The rows of D fall into 3 groups, which share some directions, and each row is roughly a mix of its group's hidden directions.
D, 83 rows:
[[ 10   4 -11  22   8 -25  19  21  17   8  -8]
 [ 24  -1   6 -18  23  27   5   0  20   2   1]
 [ -2 -16  12 -29  23  21   6  -4   0  16  10]
 [ 20 -16   9 -11  17   0  17  21  23  14   0]
 [ -5   7  14  -3 -19   6 -22 -28 -21 -12  11]
 [-19 -13  18 -13   3 -12 -14  19 -26  15  -4]
 [  4  27 -30  -2  -3 -17   4 -12   2 -12  20]
 [  1  13 -19  22   0 -16 -10  -1  -5 -30 -16]
 [  6 -12  14  22 -22   3 -24  -4  11  23   4]
 [ -8   2   7  15  13 -22  13  30   4  18 -14]
 [-11 -15 -11   2  19 -16   4  36  13   3  -7]
 [  9   5 -14  -9   4   3  -7  27 -25 -27   7]
 [ 17 -11 -18  -8  -1   1  18 -31  -3 -21   9]
 [ 10  26 -25 -14   6   1   6  11   2 -28   1]
 [  3  18 -25 -19  16   5  16  11   7 -24  -1]
 [ 23   6 -20 -14  -3  -9  12 -13  25 -16  14]
 [ 18  14 -19  -3  13  17  -2  17  -1 -31   1]
 [-13  -8   2 -12   7  18 -31   0 -23 -16  -7]
 [-14   3   7 -11  12   5  -9  37 -12  15 -14]
 [ 10  12  -1  21   9  11  -8  -3  18 -22 -29]
 [ 10   9  16   1  -5  -9  25 -23   8  25  14]
 [-15 -17   0  14 -11 -33   1  25  -7   5  -5]
 [ -9  -6  32   0  -4   6 -16 -11 -28  16  -5]
 [  4  -1  -2   9 -40 -10 -10 -12 -18 -16   1]
 [ -4 -27  19   5 -19  -7  -9  10 -22   2 -20]
 [  9   7  -2  -4 -11  31 -23 -12 -12 -23  -7]
 [  2  25  -3  19  -5 -34   5 -18   6   4   3]
 [ -2  21 -21 -19   6 -10   8 -13   7  11  29]
 [ -8 -11   9  -6  15 -10   8  28 -25  16 -15]
 [  1   2 -21 -20  24   0  29   8   0 -18  -5]
 [ -6   0  29  17 -17  -5 -21  18 -10  -2 -17]
 [-12  13   6  37  -9 -16   7  12  -3  15 -13]
 [ 22   7  -7  20 -24   7   0   6  -1 -32  -1]
 [ -6 -10   9  40   1   3  -1  -1   9 -16 -22]
 [ -5 -22   7 -22  -4  28 -10 -22 -12   1   8]
 [ 11  19  -3  12 -28  21  11 -24  -1  -4   5]
 [  9  18 -29   7  19   1  -1  -3   6 -30  -7]
 [  8 -27  16  -6 -33   3   9  -2 -11  15   4]
 [ -2  34 -17 -10   8   0   5   7  10 -28   1]
 [  7  27 -23 -13   8   2   0  24   1 -21  -3]
 [ 14 -11   2  26 -14 -17   8 -29  12   3   8]
 [  2  -4   5   9 -20 -13 -30   2 -21 -19 -12]
 [-16  -7  15   6  11  20 -22  17 -21   2 -18]
 [ 21 -15 -18   0  -3  -1  19 -30   7 -14  10]
 [  3  22 -13  15 -24 -22   1 -22  10  -3   8]
 [-22 -11  11   7 -24 -17  -7  -2 -29   7   2]
 [  8  24 -25 -11   9   2  12   4  13 -28   3]
 [  1  20 -32 -11  12  -9   9 -11   4  -7  24]
 [ -8   0  14  -2  29  10 -18  20  -3  -4 -25]
 [-13 -20  -9 -14  17   1  22 -13   1  21  20]
 [  3  -8  -3  13  12 -11  10  33  15  22 -13]
 [  2  17   7   3 -20  -5 -16 -27 -20 -20  10]
 [  2 -32  12  -8  -6   7   0 -25 -24   8   5]
 [-11   2 -28   4 -13 -34   3  -1   4 -15   8]
 [ 26 -15 -17  -2   0  23  12   1   0 -25 -10]
 [  1  18   4   5 -20   3 -16 -31   3 -20  15]
 [ 10  21 -21   6 -23 -17   6 -20   8  -7  14]
 [ 14  -4 -25 -14  10   2  26 -15   4 -23   6]
 [ 16   3 -20  -7  11  21  21 -14  21  -6  14]
 [  5 -17  11 -23  17  35   3   7   2   8   2]
 [ 16  27 -24 -10  -3   3  -6  12  -4 -27   2]
 [ 16  30 -24  -4  -5   1  -8  15   6 -23   3]
 [ 18  23 -11  -2 -12  -3  -2 -33   7 -17   9]
 [-20  -1   5   6 -17 -24   7 -13  -3  23  23]
 [ 16  20 -20   6  14  13  -3   2  12 -30  -8]
 [-24 -17  20   8  -9 -21  -8   7 -20  16  -4]
 [-19   8 -15 -12   7 -25   5 -11  -7  17  25]
 [ 12  16 -13  -9  20   4  21 -12  28   4  11]
 [  3  17  -7 -37   6  -1   0  -4   2  21  21]
 [ -1  35 -17  15  20  -1   3 -12  16  -4  -3]
 [  2  -5  12 -15  30  30   3   9  15   9  -5]
 [ 16 -26  12   4 -31  11   7  10 -16  -6   0]
 [ 15  12 -24 -25 -10  -1  12 -11   1   2  26]
 [  5   7  -8   4  14 -12  31   5  29  15   7]
 [ -9 -40  13  -2  -7  -3   6   2 -19  14  -9]
 [  1  24 -17  25  -9 -27  11  -3  13  -4  -2]
 [-10   0  17  23   2 -18  -2  22   8  26 -11]
 [ 16  -5 -16   9   1 -20  29 -22   4 -16   5]
 [ -4  17   7   7  33  21   9   4  12  19  -8]
 [ -8  -5 -23 -12  21  26  -6  17   9 -19  -5]
 [  3   6  -6  22 -27  -7 -20   7 -12 -22 -14]
 [-10   5  -4   6  -5  -4 -35  -2 -22 -23 -12]
 [ -5  23 -10  19  15 -20  21   0  20  13   0]]
One row of each group comes first, with its name. Which group is each row after those in?
[ 13  19 -23  14   7  -2  -5  -7   9 -31 -16] => R
[ 16 -19  15 -20  -1  36   5   4   1   6   3] => Q
[ 31 -11 -24  -1 -15  12  -4 -15   8 -11  12] => K

[ 17   4 -11  28 -10 -12   0   6  33   7   2] => K
[-14 -29  23  -3   0  14  -8  -8  -4  27  -1] => K
[ 19  20 -28   4   2 -13  13   5  11 -24   2] => K
[ 26   9  -4 -16  18  19  10 -10  25  -3   6] => Q
[-34   0  29   0  14  -6   4   5  -8  16  -9] => K
[28  7 -7 -6 11 20 15  4 31 -3  0] => Q
[  4 -13 -18 -31  15  26   9   2   3 -10   2] => K
[ -2  -4  -5   8  -7  13 -29  18 -15 -24 -19] => Q
[-17 -21  10 -20  10  29  -7   4   6  18  -2] => K
